(in the rows, 128 means zero)
The rows of T fall into several groups, which share some directions, and each row is roughly a mix of its group's hidden directions.
T:
[[136  68 111 122 111 140  96 158 145 141 145 145]
 [119 124 134 101 152 167 109 103 135 126 108  74]
 [123 141 166 138 137  91 113 148 139 121  73 150]
 [163 132 100 107 148 138 158 134  87 141 129 168]
 [120 135 155 114 154 139 162 120 113 153 153  74]
 [109 132 174 142 145  78 134 126 131 125  87 116]
 [104 114 155 147 155 100 102 138 117 116  82 157]
 [127 111 158 128 154 138 144 137  72  95 127  98]
 [142 160 139 100  98 111 108 103 135 149 148 175]
 [127  74 111 125 109 141  94 153 151 131 163 134]
 [113 108 135 159 128 121 103 133 137 101 109 190]
 [124 131 128 126  81 105 164  90 129 157 132 160]
 [149 135 121 127 151 157  59 127 133 131 128 101]
 [147 152 108 128 130 128  98 144  79 117 155 169]
 [177 137 117 127 169 159 141 150 112 154 114 108]
 [ 95 113 183 137 142 120 109 144 117  93 146 109]
 [ 99 114 175 172 156 132 134 120 137 104 137 152]
 [193 141 118 100 147 150 131 145 102 139 123 142]
 [160 144 101 112 156 145 176 141  91 140 116 131]
 [112  69 123 127 107 140  91 142 148 139 158 131]
 [ 83 146 110 141 150  83 151 152 139 109 135 147]
 [127 103 143 157 198 141 119 117 113 130 129 145]
 [112  92  90 169 139 136 117 116 167 144 106 124]
 [165 132 119 112  96 146 119  75 126 144 144 159]
 [121 170 147 123 139 118 180 101 124 117 102 100]
 [125 137 175 140 140  92 123 149 143 121  79 146]
 [ 96 130 133 103 140 152 139  90 147 130 156 176]
 [ 95 125 112 120 111 113  80 149 137 159 100  97]
 [145 149 180 131 124  97 160 131 146 142  95 146]
 [144 120 104 148 135 168 145  82 106 123 117 166]
 [142 162 111  95 107 125 143 119 125 158 139  75]
 [172 121 140  96 159 118 172 143 106 125 135 150]
 [145  70 111 120  95 114 123 154 137 143 161 136]
 [162 140 137  85 156 126 174 149 100 134 119 129]
 [ 97  69 142 110 107 141 134 121 143 142 140  93]
 [112 174 150 115 133 117 181 108 104 119 112 117]
 [103 148 149 128 116 112 199 118 116 117 118 121]
 [131 122 171 119 167 130 164 127 121 138 134  79]
 [ 74 142 149 148 136 105 118 152 172 127 131 112]
 [107  66 132 108 103 146 114 147 136 143 154 112]
 [125 108 125 121  90 137 104 144 169 165 118  89]
 [150 110 169 151 171 147 168 131 116 116 132 144]
 [ 87 158 158 132 137  91 113 142 105 153 100 118]
 [151 125 116 157 132  83 159 160 137  88 136 137]
 [122 183 152 116 144 123 163 113 102 130  95 115]
 [174 105 116 104 162 140 122 157 132 105 106 100]
 [145 121 175 111 157 129 174 141 119 152 129  99]
 [147 144 122 146 114  70 162 128 133 134 131 168]
 [152  90 107 138 124 135  73 154 146 141 142 148]
 [120 141 121 137 188 122 161 162 106 114 123 148]
 [154 178 130 127 156 107  96  91 124 139 115 110]
 [ 98 124 140  88 123 150 145  94 148 147 145 169]
 [144 128 175 145 158 101 139 149 131 111  84 143]
 [ 70 146 166 108 130 126 159 115 136 143 107 128]
 [132 137 129 130 153 151  70  97 138 129 125  86]
 [169 141 111 102  81 142 121 102 140 162 121 117]
 [176 126 155 112 142 136 180 112 126 143 108 143]
 [148 140  78 118 104 124 135 106 147 164 122 166]
 [109 106 106 146 133 170 142 122 113  71 142 129]
 [163 159 137 150 106 104 143 115 156 107  97 161]
 [125 125 145 134  81 136 115 116 119 151  95  75]
 [118 177 146 122 146 131 170 105 105 115  98 109]
 [ 86 136 122 139  84 157  99 110 145 147 122 100]
 [167  85  96 119 130 141  79 138 128 137 137 129]
 [140 134 134 134 177 152 160 112  87 120 137 161]
 [113 136 101  88  86 152 111 125 146 165 150 131]
 [137 160 136 117 151 100 130 157  93 116  85 100]
 [ 80  99 149 140 126  93 121 114 109 143 107 161]
 [120 103  97 140  93 116  99 103 169 157 116 124]
 [173 142 106 127 105 115 113 144 153 104  92 159]
 [ 92 116 125 123  95  93 112 168 157 122 125  99]
 [123 111 120 127 108  78  91 111 158 114 163 136]
 [ 90 112 157 151 150  94 110 123 124  85 149 126]
 [159 107 141 124 158 116 113 151 145  94  77 131]
 [127 133 157 144 125 152  96  97 116 147  89  87]
 [154 122 136 194 140 138 113 129 151 106 135 102]
 [ 99 154 154 119 140 108 109 140 149 131 117  69]
 [130 130 105 133 121 147 100 151  90 100 174 157]
 [157 144 123 129 130 100 143 178 106 118 103  89]
 [145 116 115 147 166  86 119 130 115  95 137 171]
 [139 108 120 130 145 157 170 119  91 138 174 112]
 [113 125 161 157 161 167 130 128 119 128  96  90]
 [136 139 128 146 175  92  94 153 117 111  97 113]
 [140 152 133 129 120 104 128 158  92 123  84  85]
 [ 91 134 116  93 156 143 143 100 144 129 154 169]
 [111 132 114  95 164 111 153 132 133 106 159 174]
 [100 159 150 107 126  98 101 153 138 151 102  94]
 [122 193 148 134 151 122 150 106 118 122  98 120]
 [144  92 106 161 168 121 109 105 118  93 124 149]
 [120 123 152 131  82 143 105 114 122 154  98  82]
 [116 142 159 106 137 141 104 117 122 164  79  97]
 [112 148 163 100 147 133 101 122 111 148  84  97]
 [121 149 130 132 168 135 171 134  86 102 130 158]
 [137  79 103 128 113 132  90 153 132 135 155 162]
 [114 120  77 128  88 115  89 116 132 119 120 159]
 [107  65 123 127 110 140  97 130 151 136 157 118]
 [133 176 148 109 142 111 164 116 106 144  88 125]
 [130  95 140 148  81 129 115 108 160 154 128 163]
 [117 123 105 101 107 162 136  86 120 166 151 151]
 [179 133 100 141 151 125  76 119 123 135 114 140]
 [154 125 143 171 100 135 101 127 115 133  98  83]
 [130 171 164 105 156 140 150 175 116 129 135 131]
 [ 82 103 152 152 162 140 145 160 118 116 123 101]
 [127  81 114 139 112 140 100 171 149 137 143 161]
 [137  81 118 167 157 141 108 102 116  96 116 122]
 [163 110  82 106 126 155 150 104 110 128 154 104]
 [134 157 153  87  91 102 124 118 120 126 170 142]
 [151 148 146  87 132 108 151 125 134 165  94  97]
 [ 85  97 126 131 122  82 111 163 151 130 138 110]
 [113 150 142 126 144 150 171 159  90 115  98 106]
 [119 178 151 129 145 122 168 107 109 125  90 118]
 [170 124  83 142 135 146 129  82 134 139 118 153]
 [116 177 158 116 145 127 157 111 114 139  86 108]
 [138 110 110 102 146 192 128 128 116 144 161 131]
 [ 95 125 155 135 120 121 168 102 160 122 125  83]
 [165 145 106 122 101 153 131  77 130 139 129 162]
 [155 147 120 119 117 105 151 168  89 122  99  97]
 [ 78 158 153 126 127  93 113 125 119 156 113 100]
 [145 101 130 116 162 126 141 110 137 122 163 185]
 [173 131 134 131 167 102 133 154  92 114 107 106]
 [124 153 145 127 161 105 145 123  87  86 143 157]
 [106 125  71 120  89 121  88 119 121 133 134 143]
 [106 156  98 106  77 109 101 120 144 152 129 117]
 [164 111 117 162 110 101 167 161 156 118 133 124]
 [168  99 130 139 168 112 142 119 128 109 153 169]
 [110 133 145 102 138 153  85 125 119 166 102  94]
 [139 154 132 122 117 101 194 141 103 125 117 148]
 [154 120 105 153 113  98 177 137 136 102 143 160]
 [165 143  93 105 113 153 117 146 157 113 147  92]
 [117 165 133  97 175 112 138 153 103  98 123 113]
 [105  82 115 145 121 154  82 132 142 114 160 135]
 [ 76 139 146 148 135 105 116 156 171 132 119 108]
 [141 109 125 145 189 100 100 138 153 130 121 150]
 [134 126 109 175 142 149 143 109  93 104 156 161]
 [109 112 162 135 110 102  69 122 156 121 137 117]
 [176 122  99 135 135 161 132  86 112 128 116 158]
 [121 164 128  96 174 116 136 139  98 107 121 162]
 [155 130 108 138  98 117  97  72 152 110 132 135]
 [109 150 149 106 175 106 128 140 114  97 121  88]
 [108 152  90 116  78 103 113 103 136 144 135 108]
 [117 147 107 157 128 132  73 133 141  91 111 155]
 [ 77 118 130 158 162  94 137 143 130  95 131 125]
 [169 126 124 113 135 175 127 123 144 182 131 129]
 [152  94 113 153 129 134  83  85 157 134 125 133]
 [160 119 115 124 147 156  66 126 136 137 124  96]
 [126 140 133 125  81 103 148  97 145 152 114 172]
 [101 123 133 117  74 144 108 114 135 166 106 101]
 [121 151 150 110 151 154 118 104 128 133 102  69]
 [132  90 129 153  84 138 113  99 156 155 134 152]
 [137 118 102 107 112 168 151  86 117 155 155 147]
 [119 147 130 103  72 155 171 117 109 135 130 116]
 [138 176 140  90  98 133 138 156 145 164 129 122]
 [103 152 148  92 178 114 112 147 116 110 119 103]
 [ 84 129 150 153 160 121 127 154 124  84 127 154]
 [157 137 109 142 186 104 132 150 109  99 132 141]
 [137 132 112 125 192 106 114 154 112  97 145 137]
 [110 127 142 112  70 163 146  97 136 153 131 121]
 [128 105 176 155 162 135 173 119 122 118 146 133]
 [ 90 158 131 127 137 115 177 128 105 105 147 159]
 [122  65 131 126  98 126 114 150 155 152 149 117]
 [138  93 111 142 132 153  65 136 149 126 147 120]
 [142  76  99 120 117 148 114 165 121 127 138 164]
 [ 89 119 148 122  77 125  97 105 133 144 110 103]
 [120 128 150 131  64 142 142  98 134 151 102 113]]

Here is one row of each group, with its name. Which group are the others in?
[109 137  74 109  87 123  87 117 133 135 134 122]
J
[169 148 123 143 139 144 170 123  88  96 141 119]
C
[141 112 117 148 102  79 148 143 156 135 147 167]
G
[149 106 113 144 116 113  81  88 161 116 145 145]
S

[166 129 132  87 156 115 171 143  93 127 125 127]
C
[140 174 121 147 167 129  96 101 140 120  95 141]
G
[158  86 108  86 125 144 144 135 144 131 144  91]
J
[116 187 155 129 138 109 160 101 127 122 118 101]
G
[139 151 124 141 113  85 137 146 108 137 146 185]
G
[126 167 154 121 147 111 149 115 125 157  73 130]
G
[118 134  93 137 168 111 180 137  99 113 126 141]
S
[149 115 124 138 141 195 159 120 104 132 110 115]
S
